Rows are one point carried round by a steady rotation, each followed by how many steps it has turned.
The counts run from 0 to 205.
[ -8   1 -43   7   2 -16  -2  -9  43  15  -8   4  24  13  37   4   7   2
  30 -27   7  35  -8   4  14 -36 -11  -8  13  26 -16  -2  32] : 15
[  4  24 -25  15   1 -39 -22 -22  23  10  24  -8  -6   3  30 -25 -23 -20
   1  -4  24   7  13  22  19 -42 -25  26  -3   9 -14 -17   5] : 138
[-18  16 -23   8  -1  -2  -3   5  26   6  -4   5   4  -6  44  -6   0  22
  32 -22 -11  41  -1  15  16 -55 -14  20  18  24   0   1  23] : 18
[ -8  18 -26  22  11 -44 -20 -10  44  12  10  30   9   3  19 -26  -3  18
   8 -22   8  18  25   4   6 -39 -12  13  14   6 -17  -1  19] : 186
[-25  41 -32 -13   4  -2  -3  10  10  19  16 -11   9  -8  33 -20   3  -9
   9 -13  13  22 -22  21  22 -40   4  15  35  29   5  -6  21] : 201
[  0  -4 -59   3  21  -4  -7   1  28  16   7   7  32  11  28  -7   9   7
  32  -9   0  28  -6   5  21 -42  -3   7  16  17  -2 -18  27] : 176
[ -9  19  -2  17  24 -24  -6  -2  18 -10  15  25  14   5  58 -34 -14  19
   5 -17  -3  -5 -16  -2   9 -33   3  30   4  10 -25  -2  29] : 1
[-15  25 -36  -9   9 -30   7   2  25  20  11   3   3  -6  29  -8  -2  -8
   4 -20  24  20 -15  10   9 -29  -8  -3  46  27 -31   8  20] : 204
[-10   4  -5  12   7  -8 -20   8  11  12  -7   5  31  30  52 -11  15  -9
  39 -14  12  23 -36  18   4 -27 -13   8  -2  12  18 -18  29] : 64
[  8  -1 -16  14  -7 -45 -15 -11  19   4  -3  17   6  12  32   7   0   0
  37 -25  24  36  -2  21   0 -32 -44  -4  18  20   0   2  14] : 74
[-21  36 -40 -13   6 -16  -7   5  18  26  17  -9  19   1  27 -18   8 -13
   9 -18  18  18 -18  21  17 -31   6   2  33  32   9  -7  24] : 200
[ -3   6 -34  15  14 -24  -7 -15  38  15  -3   7  36  18  48 -17   2 -11
  18 -24   9  19 -20  -4  13 -27   4  -5 -13  26 -20  -5  37] : 9
[ 10   8 -34  11  33 -39  -9 -14  16  -1  29  21  28  12  42 -32  -5  -3
   2 -10  21 -14 -10  -4  11 -20  -1  14   6  13 -22 -18  23] : 163
[ -7   7 -37   7  12 -14 -10  -7  31  10  -2   5  40  21  46 -12  11  -8
  27 -22   5  18 -21   1  16 -27  11  -4  -6  29   3 -15  40] : 10
[  0  16  -9   4  -3 -34  -2  -5   3   5  14   4   7  11  31  -6   2 -17
   8  -9  38  16 -35  29  -1 -25 -41  14  43  -1 -31 -13  10] : 97
[-17  39 -15  21   5 -33 -19 -12  37  15  10   9   5   0  33 -41 -12   1
  -7 -15   7  13  12  17  17 -44  -3  22   0   8  -8   1  19] : 191
[-35  49   5   1  -2 -15  -9   8  14  16   6 -16   1   4  48 -29   3 -16
   1 -18  17  15 -25  29  10 -33  -1  23  14  20  -3   1  22] : 36
[ 10   9 -28   1  28 -43  -4  -8  14   1  35  25  24   9  27 -20   0   8
   2 -11  24  -7  -7   5   5 -16 -14  21  43   1 -30 -18  16] : 157
[ -9  11 -21  24   9 -25  -3 -15  35   5  -2   8  23  12  54 -22  -7  -9
   8 -19   5  13 -19  -1  15 -37   1   7 -16  19 -28  -3  35] : 8
[ -4  17 -50 -13  14 -22 -17   0  21  28  29 -22  14  15  17 -11   6 -23
  15   1  30   9 -10  22  17 -25  -8  14  37   6 -11 -28  14] : 146
[ 17  -8 -21   0  36 -25 -29   1  -5   4  25   6  16  25  57 -10  -6 -17
  36  -3  23 -15 -21   6   8 -24 -15  17   0   9   8 -29  16] : 111
[ -4  21   0   0  15 -34 -39   6   8  18  17  -2 -11  14  38  -8  -4  -4
  41 -12  23  10  10  29   6 -32 -21  20   8  17  34 -16  12] : 82
[ -6  19 -14  -1   2 -35 -22   1  17  29  14 -14  10  25  25  -6   9 -31
  16  -9  44  11 -26  32   1 -17 -29   7  34  -2 -18 -17  16] : 92
[  5  -8 -23  24   1  -9 -13  -8  21   6   1   2  15  20  40 -10  -6 -10
  22   3   9  23 -22  20  18 -50 -37  27   4 -20 -32 -26  11] : 120
[-12  25  -9   8  16 -49 -27  -4  44  22  12  12   5  11  27 -15   7   8
  23 -30  18  15  19  13  -4 -21  -6   3  20  19   1   5  28] : 27
[-27  40   2   1  13 -28 -29  11  26  15  11   2   4   7  40 -28   4  10
  21 -24   9  11  11  22   5 -31   3  22  14  21  26  -2  27] : 29
[-12  29 -28  11  18 -35 -32  -5  31  17  22  18  18   7  19 -33   6  13
  15 -22   6  10  23  11  13 -28   5  14  14  16  21 -14  27] : 188
[  8  10 -30  -5  31 -37 -11  -3   6  -1  38  27  30   9  29 -24   7  12
   8  -9  21  -8 -10   4  10 -13  -4  25  42  11 -10 -23  22] : 158
[-12  23 -23  19  13 -15 -18   3  29   4  10  23   9  -6  27 -31  -6  30
  15 -15 -10  24  19  12  16 -53  -9  36  16   6   0  -8  18] : 184
[ -8  23   0   2  -8 -21  -4   1  -3   5  14  -2   2   8  37 -11  -2 -12
   7  -2  30  17 -35  35   6 -33 -38  27  41  -4 -28 -12   9] : 96
[ -5  -3  -5  17  13 -21 -23   5  23  16  -8   8  34  37  51  -9  14 -11
  32 -19  20  18 -31  15   0 -21 -13  -3  -6   7   4 -15  31] : 63
[ -2  12 -25   9  26 -29 -14  -8  22   7  13  20  39  19  50 -26   4   3
  19 -23   5  -6 -15  -8   8 -17  16   6  -2  21   0 -15  39] : 4
[ -7  10 -28   6  10 -34 -13  -5  44  18   3  17   9   9  28  -2   8  16
  33 -33   9  33  18   9   4 -31 -13   1  29  23  -7   3  29] : 21
[  0  -2   1   8  36 -36 -24   9  17  10   5  17  17  30  58 -11   3  -5
  34 -18  24  -4 -22   4  -8 -12  -7   3   6  11  -2  -8  33] : 57
